(in the rows, 128 means zero)
One turn moves every row onto another: examples first, then more rows asked
Niki: [134 110 120 150 121 159 144 106 115 146 160 148 143 118 151 115 112 142]
numup: [ 81 120 109 113 106 154 131 106 103 144 143 148 137  95 162 127 105 133]
Fefeb: [120 120 119 134 134 145 128  91 102 111 149 127 141 103 167 128  90 101]
zogi: [104 112 107 126 143 155 150 113 119 115 154 112 146 121 139 147 135 135]
Figu: [112 104 114 158 125 142 121 113 116 142 158 104 134 110 127 111  97 113]
Pup: [122 120 115 140 140 139 126  94 105 122 148 144 136 105 157 137  92 103]
vivul: [ 96 108 113 130 129 133 153  73 106 129 172 120 122 118 154 129 127 132]
vofut: [104 106  95 120 108 155 142 124 120 139 134 127 145  99 167 155 102 129]
tutup: [109 131 130 158 127 156 118 107 107 137 159 103 139 105 128 120  88 132]
tubeb: [ 81 141 112 125 126 151 130 103 129 138 130 113 122 110 135 148  90 117]
vad: [101 114 109 137  94 151 144 102 127 150 154  91 131 134 136 131 118 133]
por: [ 83 124 106 132 100 145 132  97  95 150 150 138 136  97 172 136 106 133]
dufor: [ 91 132 111 123 126 146 139 103 137 147 134 123 115 118 124 147  95 125]
dar: [131 114 113 152 132 150 138 106 113 144 154 161 136 115 145 129 106 131]
nime: [105 108 100 114 132 158 142 126 120 118 146 124 148 113 142 142 130 129]
vogap: [ 89 120 107 143 104 137 138  83  93 148 160 127 130 102 172 140 113 133]
salur: [105 118 146 144 121 160 132  97 120 136 147 118 142 115 131 130  68 129]
Sugo: [128 113 127 135 117 165 142  95 107 122 162 116 154 112 172 108 104 127]
duter: [113  93 121 151 119 141 127 109 125 144 153 109 135 116 129 113  87 107]
Riza: [ 94 107 115 111 134 142 152  82 115 123 166 130 127 118 143 123 127 132]
fuge: [ 91 124 110 138  95 153 137 101 120 146 151  81 138 127 147 130 116 124]
kofa: [ 90 109 115 101 132 153 145  95 116 126 156 139 130 112 142 118 120 133]
laf: [108 104 142 142 118 154 136  97 129 139 146 118 140 119 133 128  66 120]
mupif: [102 117 108 146 120 148 156  97 117 141 148 113 139 108 178 168 103 137]
Gavi: [ 77 145 113 130 119 153 127 103 120 137 134  95 132 111 146 142  95 114]
Zuda: [127 118 113 148 139 141 131 100 110 133 148 160 131 109 148 136  97 115]
niz: [110  92 130 145 118 146 134 103 131 139 148 116 136 118 131 119  74 110]
Siku: [131 111 125 143 116 167 145 103 112 136 163 130 152 120 163 110 110 140]
Fuduz: [102 118 112 141 145 150 158  98 117 121 158 109 142 121 152 158 130 139]
bibe: [123 117 125 131 122 158 135  91 104 115 157 114 151 106 177 117  95 112]
lem: [103 111 109 135 106 147 149 102 135 155 151 107 121 136 122 136 113 137]
bef: [104 103  94 112 119 158 139 130 122 129 137 129 147 104 150 145 115 127]
Vam: [108 129 140 152 122 160 124 100 111 135 154 112 140 109 128 128  76 137]
kilod: [102 120 114 150 136 150 160  93 117 129 155 107 140 117 168 165 116 141]
kud: [113 121 121 160 127 148 117 113 109 140 160 100 136 106 128 114  96 122]
zil: [101 118 109 128 116 145 146 102 140 151 143 121 117 129 118 144 104 133]
deta: [102 113 101 136 109 148 150 109 120 145 139 120 142 101 177 163  95 133]
moli: [ 81 137 113 136 106 155 126 103 115 137 142  84 138 116 153 135 106 117]
kanas: [ 94 114 110 141 116 130 147  75  98 141 169 118 123 112 165 138 121 133]
tepi: [ 84 114 112 101 120 157 136 104 113 133 147 149 136 104 151 121 111 133]

kilod moves to nime
Gavi moves to vad
Fefeb moves to Siku
And these:
numup moves to kanas
tutup moves to duter

